128 stands for zero in the data rows.
Here are some rows, each followed by its group. Rows of different groups can look alike.
[172 129 134  94  99 151 125 111 165  98 166 100 146 131  66  78 120 152
 111 118 157 113  59 147 149 105 194 107 123 156 120 159 117 138 117 170
 123 119 144 106 123 161] 0
[166 159 121 101 147 152 158 128  88 157 188 103 142  99 120 134 129 126
 135 135 129 141 134 123 117 169 142  89 184  83  89 142 148 162 158 159
  95 130 140 185  92 164] 1
[  0 143 100 198 111 204  95 245  74 179 161 184 199 214 164 219 196 120
  34 185 231 170 215  36 233  63 108 232  29  24 161 188  48  81 112  89
  94 146 210  94  68 110] 2
[147 103  94 101 127 119 108 124 180 119 167  89 165 133  88  69 139 100
 110 112 157 155  95 134 118 116 195 103 155 179 145 173 153 142 111 194
  46 114 100 113  99 115] 0
[142  73  89 160 111 122 111 160 154 125 117 107 136 153 155 108 166 140
  82  71 160 140 137 152 134  96 191 134 145 173 131 148 125 118  83 143
  64  97 178 103 135 142] 3
[131  97 129 143 135 131 129 135  85 137  59 179 128 134 111 144  95 173
 124 109 116  99 117 104 142 154  91 122  98 103  98 105  86  77 202  90
 198 107 127 226 150  95] 4
[105 204 147 117 110 118 153 118  88 108  87 113 143 181 147 155  85 108
 161 111 108  93 125  94  89 159  88 136 120 142 112  81 129  85 165  95
 160 115 123 125 125 118] 4
[183 120 149 160 170 132  87 146 165 144  65 116 125 104  97 110 120  90
 159 145  95 107  95 132  91 158 110  97 137 108  95 159 144 136 136 181
 137 143 155  87 161 145] 5
[150  91 108 101  94 141 112 101  93 157  92 148 124 137 170 143 116 137
 175  80  94 100 181 180 138 172 113  86 130 152 157 140 100 132 143 100
 188  84 144 173 177 121] 4
[165 180 143 155 167 163 128  61 141 147  98 135 173 116  77 110  95  87
 100 138  92 133 141 198 101 148  68 132 125 190 129  73 163 167 121 151
  73 115  71 170  42 138] 1
[ 57 232 217 160  58 131 141 188  68 118  68  91 102 168 234 188  98 101
 200  83 115 107 188  53 152 145  99 130  64 133 122  89 124  31 176  67
 220  84 181  55 168  22] 4
[ 71 125  67  95 128 231  69 211 115 143 125 158 224 172 193 213 163 102
  56 190 184 152 154  98 239  43 162 238  76  73 203 157 102  86 121 123
 114 174 167  70 100  79] 2
[158 116 103 117  77 124 134 120 146 160 102  87 156 132  98  88 153  85
 136 166 148 157  74 133 118  80 150 150 145 163 119 104 110 148  56 140
  51 124 137  81 105 166] 3
[ 56 130 118 182  93 183 127 175 110 151 184 170 170 215  88 183 191 152
  86 178 185 173 184  86 192  30 134 169  40  47 123 176  67 132 126 127
 135 154 144  58  43 121] 2
[ 68 154 117 170 105 134  91 127 165 159 150 123 143  98 101  98 170 189
 130 115 200 163  84 146 120  35 203 157 103 174 138 183 144 133  69 104
  22  53 149 103  85  74] 3
[105 110 158  60  92 123 141 117 132 129  84 121  96 130 113 149  99 161
 168  62  65 141 149 109 150 168 122  81 159  97  84 113 134  65 160  98
 199 120 158 109 126  97] 6
[ 51 101 116 173  34 166 156 133  69 161 174 110 204 153 152 191 182 134
  95 156 214 173 196 112 176  31 101 255  70  49 194 146  47  86  76  91
 118 119 149  74 112 106] 2
[132 102 114 134 151 137 137 133 121 167 117 179  72 165 112 151 112  79
 128 161 116 124 125 160 101 166  98  99 164 197 113 178 183 190 165 181
  91 113 163  91 160 191] 5
[168 111 147  89 148 100 107 144 156 130 201  90  92 163 100  75 132 148
 121 154  98 100  64 184 121 182  57  80 149 139 125 148 136 178 177 125
 101 158  36 175  98 160] 1
[140 106 163 128 181 118 116  55 133 104 119 120 111  94 136 104 107 120
 200 113 125 117 130 126 152 172  72 105 171 132  88 137 130 117 165  92
 202 119 108 181 183 101] 6
[130 143  54 118  51 168 147 137 138 109 197 142 125 176  93  52 196  66
  98 112 164 182   7 137 144  70 160 192  88 182 120 158 121 113  69 166
  98  75 115 102 139 159] 3
[ 92  59 113 135 102 147 131 142 163 155 149  84 142 139 113  94 179 135
 105  79 181 168 119 103 121  61 163 125 117 213 132 202  98  87  72 120
  80 121 103 147 174 180] 3
[ 91 183 183  96  82  81 199  90  62 167  57  99 120 157 187 142  99 132
 169  79 132  99 172  57 158  95 103  84 109  87 113  99 102  72 168  62
 214  34 128 112 162   0] 4
[ 56  78 131 134  83 200 122 188  91 162 171 207 217 191 147 196 178 153
  86 148 200 148 143  41 191  93  94 244  55  33 170 132  62  81  77  67
 119 176 161  50  68 132] 2
[107 140 138 161 108 157 109 186 135 169 118 142 176 180 118 117 173 109
  80 107 179 177 116 109 159  67 105 159  75  76 173 168  68 115  38 108
 108 175 136  86  99 140] 2
[ 99 152  95 219  91 121 122 184 146 103 183 143 188 186 195 124 199 129
 123 156 215 130 140 103 202 103 152 144  45  86 149 154  92 139  91 119
 124 114 136  95 130 142] 2
[145 140 161 123  99  89 141 132 102 109 110 152 124 118 176 200 104 155
 116 123 111  65 136 132 124 153 101 105 141 117 152 108 148  81 156 100
 149  70 116 134 181 104] 4
[ 22 178 179 118 104 155 179 204  43  96  30 129 153 164 234 185 101  93
 194  87 109  70 160  40 184 151   7  91  57 100 114  78 116  21 190   0
 241  63 151 117 227   0] 4
[ 79 128 127 114 125 127  97 182  89 150 152 149 174 172 142 181 176 148
 121 168 166 177 185  99 212 115 159 172  81  78 172 141  94  89  62 112
  81 170 124  62  92 178] 2
[ 63 134  84 129  90 203  73 180 111 149 162 189 173 196 150 198 211 136
  78  94 222 197 160  75 239  82 121 202  22  54 208 179  73 102  50 107
 127 182 156 110  79  90] 2
[156 107  97 103 164 141 119 106 155  98 190 134  63  68  82 122  97 145
 108 138 101 137 106 126 105 186 151  85 143 139 118  69 101 175 159 161
 115 159  82 141 147 141] 1
[110  87 120 106 173 120 109  96 185 112 157 110 124 119  82  88 134  99
 150 153 102 128  91 166 104 165 150 114 122 150 117 142 133 160 159 213
  99 159 149  83 170 153] 0
[ 82 109  83 127  57 118 115 121 135 135 160 134 175 117  94  99 187 111
  86 140 191 138 169 113 148  71 164 166  98  94 145 156  55  92 131  96
 132 162 134  78 101 112] 2
[147 159 159 140 169 105 157 111 134 141 152 125  76 143 150 128 115 192
 142 137 105 155 156 129 106 120 136 144 166  96 135 111 159 164 164 156
  97  87 121 148 103 173] 1
[113  79  75 190  89  95  62 122 165 130 167  85 184 147 145  78 194  61
 161 155 164 143  85 152 146  63 159 166 116 133 154 185 122 126  78 130
  70 154 101 107  89 170] 3
[ 95 144  86 132  66 148  76 156 156 143 179 118 117 114  93 107 171 112
  61 118 140 130 128 164 165  80 185 142  91 168 137 182 153 151  39 140
 108 122 117  92 106 187] 3
[177  87 110  79 142 100 142 110 156 155 133  53 156 138  78 112 152 192
 138 107 120 157 120 172 150 132 128 153 139 103 115 175 101 155 105 163
 164 149 149 152  87 159] 0
[ 66 156  94  80 130 162  98 162 153 132 121 105 178 166 114 179 218 130
  91 160 192 191 165  15 208  97 198 210  55  49 194 151  62  97  79  67
 135 156 171  96  88 186] 2
[181 100 122 111 153 130 107 134 179 128 113 108 139  67 142 118 134 105
  94 140 142 187 114 154 100 120 181 114 100 118 165 182 157 135 126 177
 136 136  73 119  89 132] 0
[159 113 133 125 148  69 117  86 121 136 100 139 102 110 132 135 100 146
 165 112  77 135 172 112 127 139 112 129 151 115 129  79 179 123 131 112
 141 146 102 189 122 146] 6
[161 139 162 104 170  95 159 100  74 157 122 103 150  59 157 126  83 137
 184 117 127 153  66 141 108 143 101  79 146  82 136 106 162 163 102 166
 152 109 108 154 186 128] 6
[145 102 154  90 131 102 132 104 161  98 141 119 133 170  93 102 104 167
 154 174 110  64 132 126 130 187 141 145 133 137 127 152 132 156 130 156
 147 139 126 123 120 145] 1
[ 47  94  72 158  53 219  76 190  62 185 197 173 249 249 172 160 214 138
  53 189 199 177 225  29 215  81 121 205   0  67 135 169   0  91  93  89
 131 132 209  49  91 109] 2
[103 163 125 167  59 137 107 125 168 105 124 166 161 179 124 108 185  62
 131  96 153  96 100 148 136  42 195 134 117 157 137 143 151 116 101 162
  38  90  87 106 102 125] 3
[149 136 153  83 128  93  79 133  84 103 153 113 119 144 132 125  85 137
 123  83  91 162 125 125 121 141 123 103 168 142 110 124 161 139 131 170
 139 171 114 136 102 103] 6
[134 148 171 117 136  62 121 143 100 129  96 108 102  97 172 136  83 108
 152  49  83  87 147 122 138 166 101 103  99  97 141  83 125  52 161 102
 202 123  94 149 158  89] 4
[136 121 102 128 135 152 156 116 149 101 130 125  84 154 114  77 153 142
  57  51 105 166  87  90 124  81 152 112 123 158 127 133 116 173 111 157
  75 164  79  88 137 169] 3
[128 177  80 119 157 111 180 113 115 169  88 117  64 127 121 107 114 166
 134 151 110  71 151  89 131 145  70 134 165 110  85 101 147 137 102 146
 176  93 138 106 143  73] 4
[148 155  64 178 124 124  61 109 195 159 164 123 130 138 102 113 151 106
 106 156 179 138  92 139 133  67 202 119 136 151 135 180 109 132  49 155
  27 109 102 137 135 145] 3
[142 149 129 108 169 117 150  98 141 142 120  92 127  94 107 136 166 122
 120 196 105 121 121 142  99 176 142 145 172 131 101  97 139 130  89 106
  78 127  78 101 145 153] 0
[ 48 168 116 133  99 185 106 187 123 203 156 143 212 169 146 182 189 154
  80 155 206 169 127  54 189  82 139 204  77  75 212 182  54 114  63  95
  86 110 178  85  60 144] 2
[173 145  98  70 167 110 119 143  99 113 142 121 119  88 128 104  87 157
 108 118 101 162 159  91 126 166  98 131 189 103 138 145 212 133 153 175
 157 162 164 162 126  77] 6
[118  97 152 136 149 105 145  66  92 156 118 113  78 123 130 131 113 146
 118 114  93 142 131 135  92 169 115  71 162 132 129  81 132 117 162 111
 136 164 116 176 166 105] 6
[ 83 114  54 128 142 130 143 168 138 139 148 124 152 111  81 111 153 129
 133  63 158 173  71  70 117  62 133 172 120 131 110 186 111 160  63 163
  86 127  99 140 139 124] 3
[126 142 143  89 171 138 170  59 128  62  78 124 103 145 154 132 111 132
 143 133 107 129  89 112 152 165  99 101 185  78 102  79 147 104 145 115
 178  89 105 156 103  39] 6
[110 129 160 158 101 143 165 116  73  89 135 166  66 113 212 151  99 118
 135 141 122  40 135 131 161 138  68  96 105 134 100 101 159  86 135  90
 153 101 188 152 132  44] 4
[ 86 161 204 138  88  89 172 178  58  83  70 168 135 149 207 170  68 132
 194  87 138  93 153  86 119 143  57 163 102 130  97 113 115  18 195  52
 173  92 124  84 199  34] 4
[164  89 134 130 121 136 155 107 159 119 117 151 130  98 109 129  91 120
 152 149 117 141  93 161  96 166 145  64 151 127 125 144 131 145 161 194
 169 140  71 133 100 166] 1
[191 139 131 130 144 108 110 132 118 170 142 158 180  87  77 158  97 184
 145 136  91 141 151 164  81 126 128 164 162 131 114 136 147 146 101 130
 127 123 130 201 159 136] 5
[ 45 168 138 147 120 202 120 215  89 161 202 184 225 216 185 183 215 103
  44 141 206 164 183  79 190  84 122 194  35  71 195 150  57 120  91  13
 130 185 151 107 108 105] 2
[111 162 181 123 144 131 119  97  73  74 125 142 106 134 161 143  88 143
 170 118 126  82 202 151 145 175  63 166 149  87 135  95  90  86 160  66
 147  62 153 182 168  69] 4
[ 22 144  87 158 114 247  97 138  57 170 170 207 190 209 167 211 207 136
  98 167 237 163 165  13 234  38  96 169  33  16 181 183  25  71  46  86
 136 195 191  98 103  45] 2
[148 160 167  83 142  84 110 122 130 134 130  68 118  91  94 135 121 106
 117 204 108 140 114 139  44 143 172  59 142 170 149 159 159 164 100 175
 129 172 194 118 175 164] 5
[132 133 178  92 145 106  97  75 168 138 141 154 104  75 120 109 116 111
 136 158  92 133 118 185 135 153 165 150 142 129 154 136 122 146 135 177
  79 120 101 141 123 194] 1
[ 92 101 216 146  88 100 132 159  47  85 119 144 112 112 193 149  84 100
 168  88 127 155 188  80 159 140  80 162 104  85 108  67 156  29 172  44
 152  67 118 142 188  87] 4
[162 169 110 127 165 126 157  57 106 188  97  66  61 160  71  86 113 111
 156 115 124  66 155 151 105 174  78  98 124 113 139 161 130 170 145 185
 132 120 167 165 103 159] 1
[ 13 126 112 168  97 179  82 213 132 142 188 149 244 192 157 233 192 134
  91 161 240 163 164   0 255  53 114 250   3  59 145 121  74  95  65  55
 135 192 157  35 121 105] 2
[124 123 140 124 145 107 150 100 159 137 168  90  96 123 175 130  78 118
 147 172  91  88 124 120 142 147  82 135 161  95 191 108 142 106 112 153
 108 114 103 165 121  90] 6
[ 60 151 158 171  18 219 135 205 114 213 108 171 222 176 158 223 207  88
 112 196 203  96 127  68 220  41 137 233  24  60 202 150  51 112 107  86
  97 153 177  82 105 104] 2
[184 109 160  75 143 173 127  88 112 107 137 131 106 148 137 117 145 124
 132 154 106  81 170 191  67 185 123  96 141 139 120 156  85 127 130 152
 105 140  91 124  94 142] 1
[201 153 154 103 169  81 145 173 168  95 136 110  84  79  95  94 130 163
 129 175 114 170 128 143 114 143 164 139 150 126 135 171 159 117  90 136
  70 119  61 129  76 141] 0
[ 97 145 134 116 132 144 146 103  92 121 100 101 153 162 163 179 100  90
 154  96 113  58 155 156 122 145  34  73 147 106 164  61  99  98 141 124
 196 124 115 122 165  66] 4
[195  93  91  89 122 117 137  77 165  81 131 167  87  84 128 111  91 160
 126 113 112 131 111 155 101 123 119  94 151 133  94 135 149 228 136 164
 131 120 106 194  64 193] 5
[138 159 128 135 112 168 128  97 156 212 129 168 119 166  87  22 124 106
 159 175  95 155 102 138  43 156 153 161 122 193  96 121 145 160 153 168
  71  87 125 120 168 165] 0
[181 106 120 119 147  83 131 145 126 135  89 131 138  64 142 146  89 116
 112 116  70 117 185 138 103 168 113  87 155 119 159 102 169 156 188 139
 194 127 113  89  95 147] 1
[122 137 147 131 190 153 128 160 141 127 124 154 105 127 121 103  99 136
 109 206  90 150 118 135  67 186 147 138  94 144  87 109 147 178 146 160
 114 147 122 144 170 164] 5
[187  94 125 124 175 134 181  76 140 149 148 121 132  92  63 103 110 140
 130 182  82 125 144 132 112 152 178  89 162 150  78 132 102 157 176 135
 125 129  80 112  77 134] 1
[ 65 157  71 173  67 156  65 215 131 130 127 220 185 184  88 196 191 126
 126 184 199 139 172  60 225  87 136 158  49  47 183 164  74  83  76  78
 117 169 152  42 107 152] 2
[157 129  97 120 221 148 106 132 142 120 112 141 127 124 102 127  92  98
 108 158 117 146  63 120  74 161  85  97 152 153  76 111 163 130 198 171
 104 108 139 130 137 156] 5
[122 136 118 102 124 134 142 138 162 145  99 167 185 110  96 109 108  78
  76 148 141 155 146 142 114 153 150 124 121 173 129 138 169 191 111 131
 114 139 178 123 132 144] 0
[157 124 138 158  53 179  71 139 181 143 150 101 160 145 168  96 152 110
 109 110 143  93 112 124 144  88 132 160 141 123 168 146 131 136  36 100
  52 128 109 138 110 180] 3
[ 58 154 132 132 113  97 121 173  33  66  70 143 165 128 247 193  88  98
 151  85 127  94 128  99 136 103  70  85  73  32 114 101  70   0 210  47
 206  50 174 146 223   6] 4
[104 207 116 163 111 127 115 125 128 125 139  97 122 158  90  85 212  72
  69 120 181 155  95 129 161  60 148 129  98 125 113 187 102 110  82  80
  86 135 122  68 113 149] 3
[130 151 154  93 141 104 143 134 143 189 119 161 107  91 125  88  89  99
 132 182  96 147 106 143  84 153  99 102 164 109  66  89 150 149 130 139
 111 144 118 157 178 111] 5
[102 113  92 165  66 143 120 177 100 116 131 177 147 157  95 167 181 166
  82 154 180 118 130  73 199  66 172 201  64 118 151 145  68 138 115  73
 113 189 132  60 136 133] 2
[165 133 151 105 193 119  81  93 118 126 126 125  67  53 117 117 106 113
 167  95 100 109 137 127 104 155 104 152 139 133 139 137  83  92 175 135
 121 141 127 149 141 106] 6
[185  83 122 114  88 112 164  92 189 180 100 134 103 122  82 107 126 113
 210 127 133 114  97 182 115 113 144 163 143 146  80 140 142 158 102 141
 129 106  80 119 156 173] 0
[ 70 117  74 120  95 188 133 172 110 103 104  93 168 185 117 169 186 108
 112 123 181 132 114  90 178  73  77 163  75 116 107 176  39 121 111  98
 113 134 132 112 121 142] 2
[157 117 117 122 162 137 185 108 154  98 114 106  67  93 123 148  87 130
 134 102 111 116 150 171  93 159 102  83 178 111 119 115 155 153 146 179
 141 135 146 121 132 188] 1
[162  89 135 146 113 110 128 140 139 145 110 139 101 126 129 146 142 113
 153 137 107 140  88 154 112 108 171  90 155 143 134 144 144 126 108 118
 132 130 180 148 101 154] 0
Group 4 spreads out most along one direction. Which 3 other groups' directions of most spread are closest to that one, closest first?
2 6 5
Which 4 groups are nearest to each row below, nearest first, going by the average distance to the group's rows?
[165 113 129 153 162  69 112 123 127 114 120 135  55 138  23 142  80  83
 101 159 117 151  92 133  69 142 166 134 169 171  86 132 148 149 171 149
 132 112 203 132 198 129] -> 5 0 1 6
[209 127 128 160 189 140 142 136 120 101 118 150 128 141  87  94 108 118
 134 140  92 129 137 207  91 174 178  81 144 131 124  97 209 145 123 195
 131 157 156 103 120 140] -> 5 1 0 6
[ 95  89 162 208  92 190  79 168 144 151 145 151 117 135 148 158 209 119
  73 152 198 128 138  86 184  92 127 175  75  40 167 125  92 112  39 150
  90 163 219 119 117 169] -> 2 3 0 5
[156 133 117 115 156 101  54 145 192 112 137 135 132 161  95 127 117 100
 101 150 114 142  95 198  83 115 178 124 133 157 106  93 146 161 104 128
 108 120 117  74 133 148] -> 0 5 1 3
[ 57  80 136 161 118 207 134 200  92 149 169 191 194 171 166 218 217  46
  92 184 201 138 205  86 224  49  96 184  29  28 188 158  61  80  82 116
 148 167 238  44 100 136] -> 2 3 4 0
[183  93 100  51 173 170 145  87 166 102 129 127 164 151  83 124  93 127
 140 134  98 175  85 124 100 119 170  78 131 166  90  79 142 171 142 151
 165 132 160 147 187 171] -> 5 0 1 6
[116 111  83 130 122  94 143 117 139 114  94 123 111 108  14  91 134 116
  84 135  77 120 123 138 132 108 199 132 141 155  90  89 111 150 103 132
 120 217 127 119  74 183] -> 0 1 5 3
Which 4 groups are nearest to each row below, nearest first, going by the distance to the centre of the group?
[150 175  98 123 163 127 122 142 110 144 130 163 114 130  93 100  90 138
 197 136  98  96 117 112  83 124 124 115 162 148  68 115 187 154 173 164
 108 102 161 172 181 170] -> 5 1 6 0
[ 90 114 172 151  51 171  92 213  68 205 175 168 159 170  93 171 230 109
  59 131 159 158 171  84 202  85 118 190  51  44 196 142 106 117 102 144
 110 163 169  68 111 101] -> 2 3 0 4
[101 145  98 165 116 166  64 170 133  98 141 162 179 208 131 142 175 136
 117 142 183 154 128 108 190  94 149 154 112  88 173 116 100 115  75 131
 105 185 136  95  97 160] -> 2 3 0 1
[125 124 104 107 121 108 221 127 121 157 106 144 104 163 140  78  69 163
 144  64 110  95 186 139 161 121 142 129 131 153 187 146 117 121 135 118
 132 151 117 161 141  59] -> 6 1 4 0
Which 4 groups are nearest to each row below, nearest first, going by the distance to the group's nearest row?
[101  90 101 211  79 144 144 113 205 149 166 167 160 171 100 129 193 116
 110  79 198 130  94  90 132 102 213 180 132 216 154 222 113 133  79 126
  69 111  98 114 143 156] -> 3 0 2 1
[175 113 164  86 171 128 156  98 144 112 152  92 110 101 126 113 106 106
 148 159 118 121 140 206  90 181 150 111 126 147 108  85 122 176 162 105
 156 110  77  89 141 147] -> 1 0 5 6
Which 3 other groups have their centres nearest to the centre of group 1, nearest first?
5 0 6
Which 5 groups are nearest to each row below, nearest first, going by the distance to the centre of the group?
[ 66  88  83 191  58 164  91 148 136 143 160 162 156 180  98 151 205 110
  67 159 193 177 153  68 151  65 188 174  67 118 163 182 156 111  94 133
  90 147 158  64  92 186] -> 2 3 0 5 1
[ 89 103 111 180  86 171 134  87 163 167 134 113 161 134 129  89 178  68
 143  83 175 162  76 144 132  53 166 157 101 151 143 189 113 148  94  98
  79 121  58 107 112 139] -> 3 0 1 5 2
[103 137 149  96 154 124 184 141 135 109  61 102 107 137 116 142 103 201
 114  67 113 112 151 120 127 154 129  94 150 124  80 106 118  90 149 146
 176 130 130 184  99  91] -> 6 1 4 5 0
[141 155 120  91 164  83  76 129 178  98 103 128 114 125 127 100 119 109
 136 140 117 139 151 139 135  94 199 134 186 202 105 134  87 144 103 139
  20 140 123  77 125 147] -> 0 3 5 1 6
Which 3 other groups have their centres nearest to the centre of group 4, nearest first?
6 1 5
Which 3 other groups have their centres nearest to the centre of group 2, nearest first?
3 0 4
Which 5 groups are nearest to each row below, nearest first, going by the average distance to the group's rows?
[ 89 135 110 166 113 126  86 116 148 116 147 103 155 153 122  89 188 128
  97 167 181 153 100  88 119  55 169 136 126 178 160 108 157 124  55 158
  52  78 101  72 175 158] -> 3 0 5 1 6
[133  55 146 128 141  89 140 107  77 106 140 168 123 118 125 121  85 112
 151 137  99 120 132 201 105 141  95 109 163 155 125 159 171 150 182 133
 142 154  93 144 113 112] -> 6 1 5 0 4
[133  91 144  97 129  64 116  46  72  76 145 108  42 139  92 157 125 126
 156 103 106 128 143 126 121 132 108  82 149 140 109 100 130 109 185  70
  83 125  94 176 144  45] -> 6 1 4 5 0
[140 114 108 159 105 153 150 218 117  99  94 181 151 129 105 162 175 100
 111 131 178 160  94 119 180 122 181 184 102 135 157 135  63 127 112 126
 111 151 152  96 119 134] -> 3 2 0 5 1
[ 57 159  84 172  90 182  73 205  74 146 144 117 179 137 160 171 202 143
 105 188 216 149 191  70 184  43 104 206  47 102 173 141  73  98  85  17
 162 116 179  67 101 120] -> 2 3 4 0 6
[ 71 113  84 178  55 162  98 197 128 172 108 150 172 186 133 182 200 107
  51 117 193 176 167  78 208 104 111 219  86  82 147 192 135 103  97  63
 175 175 159  66 125 121] -> 2 3 0 4 6
[141 132 113 148 125 133 168 105 137 113 103 159  63  99 115 126 106 186
 116 132 118  92 150 190 116 150 117  74 142 141 120  68 147 132 173 107
 166 113 109 148 107 124] -> 1 6 5 0 4
Group 2 spreads out most along one direction. Which 3 other groups' directions of most spread are closest to that one, closest first?
4 3 5
Group 5 spreads out most along one direction. Which 3 other groups' directions of most spread are closest to that one, closest first?
0 4 2
Which 5 groups are nearest to each row below, nearest first, going by the distance to the group's nearest row?
[ 92 138 157 168 137 114 160 120  51  74  70 102 102 135 174 173  86  73
 185  67 134 101 139  97 141 138  27 111 108  98 181  64 135  61 209  42
 208  49 163 118 185  89] -> 4 6 1 0 5
Which 3 other groups have their centres nearest to the centre of group 6, nearest first?
1 5 0
Which 3 other groups have their centres nearest to the centre of group 3, nearest first?
0 5 1
